Where one turn sends some rows of the set: a few examples, then the rows asked
vesop: [ 3.83  0.19  1.67 -2.25  0.31  0.70 -2.50 -2.84 -0.07 -0.48 -0.14  1.74
  1.48 -1.82]
dav: [ 0.02  0.41  1.64 -3.30  1.29  0.59 -3.32 -1.51  2.65  0.57  3.47 -0.10
 -0.29 -1.80]
keka: [-1.49  1.93  1.24 -2.72  1.70 -1.11 -1.48 -0.74 -2.29  1.47 -0.06  1.60
 -1.90  0.89]
fosuf: [-1.49  0.69  1.34 -1.79  0.79 -1.02 -0.11  0.23 -1.47  2.25  0.48  3.59
 -0.91 -1.22]
Mero: [ 2.83  0.87  0.59 -1.11 -0.16  0.33  0.58 -1.84  3.07 -0.45  0.91 -0.14
  1.54 -0.60]
Volen: [-1.57  2.12  0.43 -2.09  0.47 -0.51  0.42 -0.99  0.48  2.26 -0.59  2.72
 -1.33  0.66]
kat: [ 0.51  1.13  0.57 -1.51  0.17 -3.44 -1.90 -0.74  2.45  1.94  0.88 -0.67
 -0.52 -0.21]
vil: [-1.46  1.62  0.61 -3.43  3.42  0.81 -2.06 -0.79 -1.84 -0.37 -0.25 -0.16
 -0.59 -0.41]
taler: [-0.07  0.14  1.59 -2.50  0.47 -0.10 -1.02 -2.90  0.56  2.81  4.45  0.02
 -0.20 -0.63]
lemi: [ 0.52  1.18 -2.12 -2.69  0.90  0.96  1.03 -2.01  0.58  0.31  2.81  1.00
 -2.13 -0.25]
buke: [-1.82  1.44  1.06 -2.58  0.71  1.00  0.13 -1.23 -1.73  2.87  0.35  2.46
 -0.66 -0.03]
Muko: [ 2.35 -0.11  1.92 -1.89  0.40  2.32 -0.37 -1.72 -0.52  0.54  1.63 -1.07
  2.43 -1.71]
pife: [ 3.23 -0.50  1.29 -0.64  0.10 -0.32 -3.57 -0.08  1.86  0.72  2.64  0.75
  0.82 -0.81]
deba: [ 0.57  1.38 -0.48 -2.66  1.79 -0.51 -1.22  0.59 -0.45  0.22 -0.77 -1.59
 -2.46 -0.41]
nevir: [ 3.92  0.70  1.34 -2.36  0.45  0.23 -2.75 -3.01  0.33 -0.89 -0.55  1.31
  1.06 -1.01]
rak: [ 0.84  0.84  0.58 -1.91 -0.72 -0.26 -1.38 -1.80 -1.49 -3.51  1.70  0.47
  2.34  0.15]
dil: [ 0.73  0.94 -0.96 -2.19  0.20 -2.11 -3.92  0.23  2.61  0.18  1.16  0.49
  1.15 -2.15]
lig: [-1.46  2.23 -0.62 -2.27  0.44 -0.65 -0.74 -0.68 -2.04  2.32 -1.13  2.07
 -0.26  0.73]
pez: [ 3.45  0.09 -0.49 -0.87 -0.14 -0.46 -3.92 -0.96  0.72  0.39  3.12  0.84
  1.36  0.05]
Gugoz: [ 3.00  1.47 -0.79 -1.62  0.07 -0.08 -1.60 -1.51 -0.50 -0.65 -0.23 -1.70
  2.63  0.06]
vuda: [-1.41  1.42  0.83 -1.47  0.48  0.97  1.07  0.94 -0.85  0.72  3.08  2.40
  1.45 -1.80]
fofon: [-1.07  3.61 -0.58 -1.91  0.98 -0.53  0.45 -0.59  1.20 -0.87  2.35  1.09
 -0.38  1.60]
vagul: [ 3.86  0.52  1.31 -2.23  0.28  0.64 -2.12 -3.41  0.84 -0.73  0.25  2.01
  1.06 -1.28]
konu: [ 0.38  0.12  3.29 -2.06 -0.14  0.64 -0.91 -1.34 -0.39 -3.03  1.81  0.00
  1.31 -0.59]
mukog: [ 0.45  0.65 -1.48 -3.25  0.58  0.23 -4.35 -1.65 -0.78  0.57  3.47  0.34
  1.93 -1.79]
furo: [-1.47  0.15  0.76 -1.95  2.06  0.55  0.32  0.56  0.55  0.49  0.32  2.92
  0.35 -3.22]
Suvu: [ 0.47 -0.40 -1.27 -1.91  0.49  0.63  0.27  1.06 -1.84  1.57  1.01  1.18
 -0.07 -3.34]
Tuvu: [ 0.50  0.42 -1.01 -1.84 -0.28 -2.14 -2.74 -1.02 -2.20  2.73  2.08 -0.16
  2.02 -1.25]
lali: [-1.21  2.72  0.93 -2.03  1.52 -0.57 -1.52  1.82 -2.12 -0.08  0.19 -0.67
  0.68  0.01]
Dogat: [ 3.16 -0.19  1.31 -1.42  0.62  0.52 -4.24 -1.06  0.47  0.59  3.32 -0.08
  0.56  0.14]
lazam: [-0.94  2.27 -2.89 -2.43  1.84 -0.38 -0.27 -1.92  0.46 -0.97  0.91  2.72
  0.07  0.01]
Vemez: [ 0.80  0.38  1.60 -1.12 -1.04 -1.07 -0.45 -0.59  0.86 -3.30  0.91  1.21
  1.92 -0.90]
Fasu: [-1.19  2.05 -0.73 -2.16  0.66 -1.39 -0.06 -1.69 -0.92  1.28  1.30  3.68
 -1.39  0.93]

Dogat -> pife
taler -> kat
And these:
rak -> konu
lazam -> vil
lig -> buke
Suvu -> lemi
fofon -> lali
mukog -> dav
Fasu -> keka
vesop -> vagul
Muko -> Mero

